Rows are one point carried round by a steady rotation, each followed by how many ticks it has turned.
The counts run from 0 to 162.
[136 123 171 144 150 129 136  57 136 150 105 114 124 132 114 125 158 134
 126 128 105 167 138 149 172 137 122 128 123 129 132 119  88 114 144 123
 107  72 157 162 157 191 132 126  91 100 130 115 113  92 103  82 125 176
 183 148 133 137  90 150 162] | 124
[153 114 143 149 150 162 143 134 143 113 111 139 152 119 138 137 107 169
 139 106 109 139 160 161  94 168  95  74  95  99 121 171 138  86 127 140
 147 104 189 190 157 153 147  89 105 162 123 137 146 128  87  80 164  81
 132  98 167 120 150 136 140] | 91
[161 137 183 150 134 146 110  81 136 128  97 108 171 154 152 110 136 131
 109 121 105 154 154 137 129 133  83 112 105 143 111  91 105 123 100 114
 179 102 175 157 162 170 137 128  93 124 144 121 119 118  79 102 142  92
 176 127 147 101  91 128 136] | 46
[108 117 139 157  94  94  81 101 166 150 140  91 125  98 128  84 151 127
 173 167 124 165 141 133  63 128 101 131  76  93 114 129 172 153 109 148
 145 118 123 155 115 119 124 131 117 110  99 147 118 103 140 130 159  93
  81 100 106 126 140 112  89] | 20
[126  86 149 151 141 137 144  86 174 152 141 143 126 152 151 116 127 169
 149 129 118 137 141 144 103 174  77 120  91 119 128 173 175 111 119 117
  95 130 168 169 176 156 150 105  94 154 109 118 150 114 123 100 163 113
 126 106 172 109 126 122 107] | 106
[153 130 148 151  88 109 104 125 132 151 114 114 164 197 132 136 138 126
 126 140 113 162 137 158 114 133  84 114  97 133 109  56 145 136 111  99
 156  90 120 158 127 147 127 131 109 102 121 152 120 131  84 102 151 123
 141 101 121 102  87  50 154] | 162
[169 119 171 154 145 138  84  73 124 152 113  85 110 140 128  67 163 105
 145 128 111 183 142 175 109  99 106 127 132 106 120  98 133  91 112 112
 110 114 147 199 152 148 176 119 120 112 129 130 139  97 131 105 110 104
 153 102 143 107 154 162 135] | 126
[141 127 142 120 141 134 109  94 131 132 132 100  88 126 116  80 123 114
 180 130 132 176 136 190  79 155  74 137 158 100  97 130 149  98 123 106
 110 105 120 177 141  97 173  94 100  90 110 139 133  72 126 146 132  99
 140  88 144 122 150 148 107] | 111
[158  64 139 152 165 128 160 121 169 139 135  70 141 119 113 135 148 165
 151 146  90 137 145 154 123 142 133 132  63  96 150 141 137 143 107 137
 168  74 121 158 150 108 152 117 118 169 139 109 117  84 145 101 114  90
 109 163 141 153 158 143 146] | 59
[136 131 151 148 171 155 141 116 154 115 128 103 128 106 109  78 110 142
 123 134 107 171 151 168 120 177 104 146  84 103 129 145 143 117 125 115
 138 119 136 168 137 134 164  87  52 153 118 116 123 110 131  75 135  84
 121  88 147 120 143 149 130] | 14
[130 112 174 133  98 100 139  68 116 150 117 124 155 176 133 128 114 164
 118 141  93 187 145 133 143 165  56 101 109 158 119 105 127 134 129 103
 134 115  87 151 128 119 157 131  92 124 109 153 109  96 112 110 141 118
 133  81 121 106 125  80 149] | 146
[147  98 146  94 139  83  99 115 103 134 142 139 128 129 109 149 149 174
 155 172 123 196 133 149 111 117 123 117 104 100 154 154  72 119 113 149
 163  92 110 121 165  59 122 135 173  75 143 134 122  66 113 129 131 148
 150  92  96 130 130 107 132] | 149
[167  78 138 157 170 132 150 124 132 132 151 125 129 116 119 128 125 142
 145 144 100 162 135 157 114 164 121  74  90  90 139 185 171  93 135 129
 128 104 162 197 150 147 156  66 120 170 102 133 160 111 117  72 159  90
 146 107 151 105 167 132 149] | 90
[150 142 129 158 122 131  94 118 164  99 113  75 136  93 115 118 125 115
 154 166 140 134 165 146  75 123  81 108 113  80 114 142 135 149 104 160
 171 120 151 148 105  86 145 121 118  90 131 144 101 124  93 129 167  81
 117 115 101 139 135 129  72] | 97
[147 117 150 146 121 101 112 101 152 142 136 157 149 126 117 132 159 136
 143 196 136 138 135 116  90 115 105  89  67 103 125 177 133 121 126 163
 160 121 203 126 153 150  98 121 107 114  95 133 151 136  84 109 194  98
 146 115 134 106  99 112 103] | 6
[156 131 133 129 146 120 113 107 119 132 116  96 120 149 113 104 175  80
 155 159 132 153 141 178  92 115  85  83 109  97  93 101 151 153 128 147
 147  69  97 189 109  96 161 128 118 102 128 162 123  98 100 117 129 104
 142 160 129 107 159 145 136] | 80
[122  78 135 145 114 103 130  88 131 154 136 107 136  74 118 122 139 150
 172 156  80 177 109 123 121 145 154 124  78 100 159 173 145 144 126 163
 139  95 108 157 123  95 121 117 138 144 107 110 112  42 157 120 125 129
 105 130 108 148 161 142 144] | 135
[149 107 146 113 130 112 134  90 115 113 136 145 161 142 101 163 121 161
 113 183 103 165 156 106 152 151  71  87  84 122 160 185  96 144 107 128
 153 114 131 108 130  89 122 139 137 112 130 150 131 129  85 101 176 120
 149 105 112 114 117  80 141] | 68
[132 128 146 112 180 128  96  76 131 137 137 113  84 142 116 102 137 128
 139 112 136 196 156 187 100 162  74 155 147 112 122 130 115 119 122 107
  90  89 105 193 141 115 185 113 108  97 133 137 125  85 128 114 116 135
 152  90 144 124 155 152 138] | 110
[160  85 152 135 156 107 102  75 120 144 118  77 108 181  95 129 164 120
 121 152 100 157 158 159 135 121  93 113 111 105 133  98  92 167 110 104
 125  85  84 178 115  99 162 154 123  92 174 143 110 103 106 111 109 143
 130 129 117 126 146 113 158] | 64
[119 185 148 163 124 156 107 114 141  98  85 105 138  92 108 118  99 138
 131 118 120 177 170 146 110 163  81 111 139 126  99 120 105 127 125 132
 152  95 169 152 111 155 143 109  84  80 109 124  94 106  68  83 156 124
 139  87 100 151  93 119 104] | 16
[122  85 150 111 126  96 114 130 121 156 126 173 131 185 141 163 121 182
 124 128 113 193 138 154  93 171  80  99 121 127 159 132 111 135 122 121
 127  94 100 161 136 111 139 151 129 134 117 158 146 102 108 111 135 130
 131  96 135 115 137  68 159] | 70
[156 152 132 119 153 144 160 124 151  99 109 104 104 144 102 168 137 132
 129 131 142 142 141 169 136 170  92 116 102 114 107 103  94 161 144 129
 156  58 122 148 127 131 140 117  93  79 120 111  79  98  84 100 124 165
 175 161 130 142  94 121 139] | 78
[138  86 158 146 150 110 103  86 143 167 141 119 114 104 118 110 185 135
 161 181 115 163 109 139  84 105 128 136  59 105 133 181 153 134 137 161
 125 102 136 139 162 120 124 134 106 153  96 125 145  86 155  84 127 105
 129 169 140  99 139 172 143] | 120
[129 126 148 166  87 114 105  92 169 144 144 103 141  98 118 129 135 155
 168 178 124 133 148 109  89 139 107 127  77 105 114 167 159 159 107 145
 143 117 154 123 133 127  88 116 103  97  99 123 112  96 131 113 194 103
 105 102 107 128  90 102  85] | 21
[117 126 177 140  99 124  85 104  96 144  92 133 161 116 142 108 108 144
 120 135  88 228 145 137  97 154  83 109 123 139 133 122 110 139 129 126
 148 100 121 158 115 126 128 141  77 133 117 150 121 101 114  98 124  94
 125  58 131 110 133 113 151] | 131
[155 112 174 132 154 128 115  50 109 147 118 100 113 143 114  98 165 117
 121 123 113 173 138 168 150 120 131 122 133 129 130 109 106 120 129 110
 104  83 135 191 156 162 153 115 103 100 139 119 125  86 117  95 101 137
 174 137 144 116 143 157 176] | 125
[120 149 156 104 151 106 113  51  97 133 113 104 110 121 106 122 133 142
 148 145 127 198 145 143 144 154  89 128 144 133 119 132  93 158 129 126
 117  84  95 137 123  97 152 115 118  65 125 134  96  77 111 118 118 160
 175  90 107 134 120 128 141] | 33
[108  99 139 140 154 110 114 118 137 165 132 165 108 146 126 132 143 152
 142 129 122 189 121 156 103 146 120  99 105 135 137 137 133 107 158 110
  85  84 142 192 154 194 132 109  98 128  97 120 158 101 118  70 131 171
 125 103 153 105 131  94 167] | 9
[131 113 174 163 118 151 122 115 159 158 118 111 164 121 158 134 121 194
 154 121  83 136 138 118  77 152 119 118  67 113 135 142 125 143 116 152
 154 110 178 148 173 130 126 157  94 160 115  99 127  94 107 104 140  92
 101 159 132 150 107 137 116] | 137
[153  86 135 119 183 114 172 136 128 138 134 139 128 121 115 159 136 157
 165 137 104 150 128 167 117 144 113 101  77  96 146 181 128 128 130 162
 156  85 122 153 159  73 164 115 153 147 116 130 127  97 126 101 141 121
 157 155 149 124 170 158 146] | 74
[ 88 113 164 123 110  96 140  90 111 183 123 140 141 113 138 169 155 163
 148 141 108 195 118 129 114 166 103 130  77 155 146 129 130 174 138 154
 142  67  97 132 140 113 109 153  82 139  75 126 126  78 113  87 114 139
 142 150 136 123 124 120 166] | 39
[136  80 174 160 134 123 119  95 163 163 133 135 132 130 136 110 161 144
 148 150  98 153 114 143  76 132 107 142  58 114 128 146 153 133 119 121
 132 110 158 150 174 153 109 133  84 160  85 123 143  99 144  96 135  78
 114 158 168 108 118 149 118] | 121
[119 143 142 144 145 105  78  91 122 118 108  83  94  83  98 121 149  96
 143 155 119 195 151 149  89 119 108 128 128 105 133 144  90 165 130 149
 128  81 106 166  81 113 126 132  95  94 140 138  95 107 120  96 115 143
 123 115  93 154 147 135 148] | 18
[144 109 178 141 112 129  74 109 146 176 105 126 118 141 155 146 169 159
 179 120 138 160 109 148  61 116 127 128 107 113 121  90 122 134 116 138
 147  82 160 154 181 139 100 151 136 108 111 122 134  61 122 130 115 121
 155 179 150 125  93 142 129] | 41
[161 102 143 136 103 108 140  94 130 112 130 119 168 156 116 129 128 162
 151 199 125 129 156 112 136 132  69  79  86  93 125 163 133 124  82 131
 152 123 137 115 147  94 125 116 154  95 144 148 121 113 112 136 188 112
 153  90 103 107 103  72 107] | 67
[156 112 140 117 138 128 125 142 143 161 139 102 110 165 129 131 155 145
 150 112 112 152 131 197 100 152 101 148 110 105 114  70 137 139 130 120
 144  60  98 193 154 118 166 140 117 121 126 128 111  66 117  99  85 133
 142 163 137 131 123 129 150] | 156
